In the data rows, the value 128 means zero.
Here are some points:
[ 81  92  62 106  52 158 129 155  85 142  59 125 151 132 127  83 121  94  91  60 129 169 170  53 148  87 194 124 112  55 146  91]
[170  43  61 177  86  91  92 145 137 117 131  95  96  78 121 123 128 149  81 140 100 120 126  73 158 120 209 130  69   0 118 117]
[ 75 108 113  72  66 118 126 177  89  88 114 109 124 147 116  90 119  87 119  55 111 149 135 106 153  86 161 126 168 113 196  98]
[ 23 118 202  91 219 131 125 145 160  93 121  84 141  73  40 125 105  98 121 155  38 115  22 104 101  94  96 160 141 203 153 100]
[208 215 109 132 151 136  50 106 169  97  63 132 100 116 140 164 186 113 153 188 149 218 106 126  57  86 100 158 194 154  52 162]
[123 140 208 113  65 193 114 129   0 152 146 112 164 201 180 118 113  78 123  62 198 133 173 237 162 158  81  66 141 163 133 191]
[121  69  98 185 108 110 123  57 179 121 133 149  98 140 162 105 165 155 118 131 146 187 178 182 100 159 135 112 133 169  67 158]
[ 77  18 218  92  83 110 180 179  80 120 175 104 166 255 108 128 125 113 159  94 157 191 162 158 120 111 145 134 118 118 164 120]
[ 36 141 223 120 239 159 127 111 169 117 150 116 136  80  68 112 151 116 124 164  54 176  16 163  62 106  84 156 172 238 132 109]
[140  18  93 137  84 122  99  72 118 166 154 113 140 146 144 117 166 184  79 141 143 182 194 182 151 138 158 144 137  43  88 169]
[207 144  66 184 205 178 134 113 181 221  58 125 101  77 151 114  92 121 117  94 150   8 197  97 174 140  70  66  60 204 109 159]
[128 153 167 121 167 159 161 160  44 168 115 150 130  65 139 152  63  88 133 128 151  45  91 215 154 204  91  88  86 213 161 143]
[194 197 132  92 176 152 142 102  39 216 166 121 152  85 129 124  65 169 104 108 143   0 141 189 196 196  89 115 109  87 130 167]
[119 207  36 133 118 123 183 106 186  90 152  84 173 120  89 122 102 129 156  92 120  60  90  21 105 111 189 134  40  53 153  77]
[ 57 129 255  90 154 163 118  69  94 125 141  85 174 155  84 135 140 150  87 184  99 173  98 175  94  80  53 120 201 179  68 164]
[102 127 147 108 163  61 151 141 173  94 139 170  78  66 118 122 114 120 135 121  98 144  72 157 102 137 150 137 160 217 172  76]
[136 199  64 151 105 150 165 106 180 108 145 115 167 144 110 133 129 136 162  87 139 128 120  57 109 104 185 142  59  73 153  88]
[195  97  75 173  86  92 108 130 140 100 131 132  75 103 115 135 117 155  85 121 101 130  95 114 142  98 192 122 138  55 128 103]
[ 73 140 158 100  78 157 116 156  19 120 140  87 150 147 159 116  97  58 163  46 152  81 144 153 181 162 116  96 124 141 183 144]
[ 59  73 135  67  64 118 123 169 104  71 109  73 141 161 116  71  99  79 134  30 118 151 126  72 135  86 162 110 149 135 205 111]
[ 59 187 221  85 185 125  68  87 141 122 119 121 143  87  87 167 150 141 125 201  80 203  62 134  88  80  89 167 209 177  99 139]
[215 116  73 253 129 128 106 134 206  83  56 147  71  81 135 125 167  71  70  89 121 133 133  19 103 106 173  87  52 125  65 109]
[126 220  71 121 157 157 159 144 132 172  85 116  96  46 123  91  53  88 150  63 115   0 121  81 148 150 110  83  59 180 178 121]
[ 85 132 152  86  58 159 129 146   6 136 126  51 157 145 168  87  97  75 166  20 164  81 157 127 185 146 123  82 109 125 203 134]
[206 205  71 220 119 127 184  85 207  69  79 129 130  92 147 149 138 106 157  90 172 110 118   0  86 101 178  99  33 148 111  47]
[154 166 129 113 150  98 106 142 135 123 162 137 124  98 150 123 105 183 158 204 105  89 101 115 110 144  76 102 173 141 138 161]
[ 58  79  90  86  41 140 150 147  58 128 101 104 155 155 148  71 135 108 106  62 125 170 170  81 139 108 187 127 132  48 143  80]
[ 69 144  65  86  90 140 143 186 133  84  77 105 116 126  98  69  83  78 127  44 106 103 120  32 130  72 163  91 124 133 195  90]
[168  83  73 115 122 111  84 142 156 137 152 110 129  92 169  84 148 179 165 205 104  94 152  89 119 152 113 130 123  52 105 180]
[119  58 136  78 160  70 173 133 125 119 142 113 132 113 114  98  78 146 135 114  90 101 123 154 129 163 137 116 107 120 135 122]
[124 163 175 134 181 178 152 151  49 186 122 141 137  68 142 147  64  84 126 131 157  57  80 235 148 205  74  74  80 225 155 158]
[216 151  66 200 230 196 126 124 222 207  88 132  79 110 153  77  91 124 137  93 139   0 199  83 164 140  41  64  60 219 138 182]
Here are 12 more points, each followed by its number:
[220 134  71 255 105 122 167 120 182  30  73 139  26 109 144 132 128 107 105 113 122 113  82  30  93 111 136  85 105 178 102  84] 0
[ 58  75 155  69  64 126 115 180 101  83 128  97 137 189 135  76 125  88 136  37 133 171 148 104 148  90 153 121 163 139 203 102] 1
[144  17  72 193  88 111  74  80 162 160 127 132 111 137 155 135 198 166  72 156 120 165 214 179 156 142 173 149 115  67  65 166] 2
[ 87 157 104 103  95  93 188  98 137 111 215 123 163 178 114 158 155 172 144 133 143 147 118 129 128 151 184 202 130  31 143  66] 3
[ 70 175 184  93 112 117 155  99 132 180 159 161 196 180 137 183 149 174 157 189 148 161 168 131 102 115 109 132 135 119 103 133] 4
[141 178  72 195 134 153 176  55 215 109 111 134 162 157 149 169 172 138 163 123 200 143 177  97  97 126 125 117  65 188  83 113] 5
[167  22  57 200  83 136  77 132 138 138 134  92 104 117 127 134 154 161  72 136 108 158 143 115 164 128 214 147  77   0 114 129] 6
[ 99 213 215  78 199 182  67  49 122 146 147 100 168 142  95 156 154 182  98 231  95 178  93 190  74 104  37 141 221 165  50 199] 7
[124  63 130  98 180  21 168 147 143 121 155 166  91  74 124 115 103 152 151 161  84  99 119 166 133 188 133 142 124 146 140 109] 8
[120 255 119  96 143 145  92 147  73 173 137 124 132  60 148 114  61 121 162 146 117   0 101  75 172 145  73  93 114 109 177 153] 9
[ 41 135 199  92 143 116 167 157 115 152 177 131 198 216 106 142 102 153 164 164 123 122 136 115 113 114 105 111 116  97 147 129] 10
[227 156 116 114 114 156  90  88  72 224 133 160 116  99 147 138 117 153  67  81 144  88 166 177 199 141 147 153 142  68 125 140] 11
Which of these numbered points is nearest to each point below, looking only along the 2 directions in which the first points spread most? Its number follows each.
[ 68 177 174  86 139 123 161 115 134 165 177 145 196 202 103 154 109 171 152 170 123 123 144 133 118 120 114 138 126  90 126 141] > 4
[165 181  73 129 230 124  84 117 215  88  62 109  92 103  96 147 143 107 157 180 133 120 131  94  78 110  63 138 136 194  86 194] > 9
[ 82 187 152 107 155 168 122 170  62 146 149 126 133 101 143 115  81  69 166  83 141  45 103 166 168 171  93  99 101 177 197 132] > 8
[173 210  63 223 129 173 173  80 206  81  68 132 144 113 131 139 131  97 150  64 160 130 116   0  68 102 179  99  32 166 129  75] > 0
[119 114 177 104  88 153 142 194   0 109 153  77 135 192 164 104  66  63 162  63 164  46 160 168 200 186  80  77 100 146 208 167] > 4
[138 255 162  67 157 131  43 109 132 103 140 111 133 127 131 140 179 153 156 242 109 175  76 138  77  93  63 167 228 116  77 159] > 4
[201 166 119 144 106 111  85 173 137 117 120 161  88  81 160 120 125 144 153 166  96 150  85  70 106 109 130 105 185 114 156 125] > 11
[190 108  80 247 110  76 157 108 185  54  76 174  24 113 159 169 169 131 114 165 138 119 167 105 125 136 109 108 145 211  74 112] > 5
[176 178  80 130 214 100  83 110 198  93  51 125  83  87 112 178 169 120 161 205 140 142 141 113  88 116  73 150 157 202  63 176] > 9
[120  69 164  70 146  89 147 193 122  91 134 122 125 123 104 121  90  98 120 109 109  91 112 154 148 142 128 113 140 174 166 108] > 4
[ 76  61 170  60  49 110 104 171  80 101 110 120 140 171 141 104 141  89 111  39 145 201 160 121 147  79 170 127 173 142 181  94] > 1
[142  99 137  84 195  55 155 162 148 100 143 158  82  56  77 146  75 147 117 157  96  78  81 157 140 166 129 139 151 165 174 118] > 8
[156  39  43 190  64 137  98 117 145 129 116 114 103 121 127 110 154 145  61 126 110 153 141 101 149 125 211 148  89   6 112 124] > 6
[162  27  33 194 108  98 103 157 152 116 123  56 112  51 100 102 100 151  91 134  86  86  89  25 157 132 215 133  39   0 156 128] > 6
[ 66 114 229 124 232 162 160  86 141 119 152 117 136  88  48 155 132 146  78 212  67 149  25 223  90 143  62 167 187 222  79 138] > 7
[ 97 196 127  99  71 113 145  89 136 136 177 136 191 173 131 158 154 159 149 135 142 168 134 115 117 105 174 176 137  46 129  96] > 3
[ 78 197 125  83 190 153 130 193  86 146 111 117 130  37 106 104  24  54 156  74 106   0  74  89 159 156  94  89  48 183 225 133] > 9
[ 93  74 177  66 112 108 132 158  95  91 142  96 149 163 116 102  93 112 122  92 126 112 131 148 141 122 121  97 151 156 156 138] > 10
[157  28  79 143  97  93  74  94 158 154 148 111 133  99 146 117 162 186 105 172 121 138 170 146 147 138 168 139 115  27  77 176] > 2
[ 92 140  98  90 185  27 158 218 159  57 143 148  65  32  84 128  53 109 148 132  60  43  51  61 140 147 152 138 118 155 215  65] > 11
[ 92 166 137  89  96  94 186  93 143 126 184 148 165 184 101 146 154 155 140 110 144 173 124 152 116 114 179 182 124  59 139  75] > 3
[199 216  68 225 136 154 172 106 206  66  85 144 133 104 142 142 139  94 156  83 164 110 116   0  80 104 171  99  38 156 121  57] > 0
[ 91  71 176 118 223 105 215 219 151 148 158 158 138 141  71 151  66 123 167 178  99  97  70 141 103 155 120 151  63 173 192  89] > 8
[162  96  65 116 152  76 150 142 135 101 183 117  96 113  99 119  98 181 109 157  92  52 112 152 161 169 125 145 146  82 161 134] > 11
[185  75  80 125 144  55 145 115 145 114 148 116  91  77  93 138  96 183  94 155  97  82 112 139 153 157 150 134 148  75 143 141] > 11
[138 131  60 194 130 139 158 118 188  92  76 136  75 139 130 112 117 127 113 117 139 109 158  95 118 118 107  84 124 201 115 131] > 5
[ 81  71 255 142 198 185 147  86 138 130 145 104 148 138  76 150 146 143  77 195  95 197  55 247  96 125  62 156 184 254  69 135] > 7
[ 29  34 211  71  48  70 149 197  88  98 151 106 172 246 115 122 151  73 178  65 136 204 167 105 146  70 182 158 130  73 190  86] > 1
[ 67 132 235 128 241 176 149 109 156 132 133 118 146  96  49 132 104 137  93 200  53 131  32 191  85 114  47 130 157 245  95 142] > 7
[188 180  89 139 207 117  88  90 195  94  49 126  94 105 120 171 170 125 148 181 161 166 146 122  67 106  75 136 146 221  50 176] > 9
[225  96  71 255 108 136 119 114 197  89  47 150  70  76 140 120 172  86  70  85 127 154 136  20  98 105 173 101  57 130  78 119] > 0
[150  47  56 197  81 113  88 147 143 127 141 123  96 118 139 118 156 144  91 138  92 147 138 124 163 143 201 149  98  15 124 117] > 6
[101  37 134  59 118  99 157 132  96 122 135 103 157 157 120  81  96 129 125  85 106 119 151 140 136 138 141 112 125  92 136 134] > 3
[198 216  57 142 177 108  95 146 184  50  37 136  69  95 105 155 153  79 150 165 149 137  92  58  74  85 114 142 142 162  75 122] > 5
[180 238 126 132 109 204  76 104  93 214 125 149 127 100 188 109 114 142 138 126 135  75 152 112 145 129  76 105 150 126 130 170] > 9
[170  23  76 205  38 134  75  89 142 140 132 129  97 125 144 126 194 155  52 133 127 209 149 146 129 117 223 147 110   8  73 135] > 6
[210 118  58 251 110 105 167 141 171  36  66 155  20  95 121 145 119 112 100 124 100  90  87  33 120 115 159 105 102 152 126  78] > 0
[ 25  95 227  85 118 142 135 121  88  65 161  20 166 175  91  95 154 116 135 115  83 174  92 123 115  84  98 139 189 141 128 103] > 10
[ 31  28 216  95  55  95 153 188  74 107 182 102 171 255 131 122 166  91 182  67 146 224 175 137 140  97 169 156 143  85 195  85] > 1
[178  96  87 122 112 117  65 140 163 145 152 126 137  95 175  87 163 167 174 207 113 119 149 111 113 145 107 116 145  52  87 191] > 11
[101  51 174  64  88 125 122 154  97 117 127 114 140 180 131 129 134 113 100  85 155 172 178 188 154 111 129 112 166 169 127 126] > 10
[195 203  68 219 103 157 161  77 200  82  73 146 139 118 145 162 154 103 148  88 172 148 127  22  85 101 179 121  59 159 103  68] > 0
[ 79 113  83  81  72  89 153 181  90  74 111 111 115 115 103 112  97 111 120  81  95 104 111  78 156 116 180 137 149  95 186  74] > 3
[132 140 200  97  74 157 131 135   0 136 152  97 154 166 162 121  94  86 125  60 195  91 157 218 170 173  96  69 127 139 135 173] > 4
[119 253 184  70 146  93  52  99 120 111 109 116 139  75 135 176 185 149 147 252  98 192  77 126  72  96  90 164 233 115  50 141] > 4
[182 131  73 195 134 112 128 134 197  79  97 165  51 108 147 123 141 131 139 158 124  95 142  85 116 116  97  99 137 188 111 142] > 5
[109 184 111  84 104 109 159 122 139 125 188 130 192 185  81 137 117 150 151  91 135 135 120 102 141 102 185 169 108  20 157  93] > 3
[179  28  74 208  60 150  60  93 147 157 128 117 119 137 147 125 187 160  52 122 128 213 150 165 142 115 225 136 101  19  67 140] > 6
[ 82 203 232  64 175 139  69  34 119 134 143 117 163 115 110 190 169 196 104 255 109 175  96 181  77 100  44 156 237 159  25 179] > 7
[104  63 175  63 117 115 134 159  95  92 158  96 148 164 113 102  98 115 119  80 136 123 131 155 138 128 127 109 157 148 155 140] > 10
[ 41  28 214  76  51 100 141 167  95 114 145  95 183 255 115  92 144  84 182  36 147 226 164 110 129  57 179 151 123  98 209 112] > 1
[ 94  18 157  70  78 157 125 104  55 152 141  94 191 221 141  95 128 131 100  55 139 200 186 181 136 121 141 105 150  91 103 161] > 1
[ 66  86 180 112 186 126 230 165 167 160 161 143 142 165  79 136 102 148 173 156 130 138 108 167  90 154 123 144  78 178 171  96] > 4
[189 166 108 142  93 124  88 146 148 108 129 145  85 113 167 119 136 152 142 168 107 157  92  99 108 106 122 125 184 129 147 124] > 11
[125 111 199 112  40 154 141 140   0 118 156  65 146 201 193 124 111  79 143  73 201 118 173 244 187 177  92  77 135 150 141 163] > 10
[ 24  78 184 104 155  83 182 177 157 130 160 146 146 173  99 146 129 110 176 136 110 158 102 138 110 125 161 176 105 150 184  61] > 10
[102  59 197  72 105 106 117 174  77  99 156 109 144 174 129 117 121 104 120  99 138 146 150 180 151 123 121 107 177 154 152 135] > 10
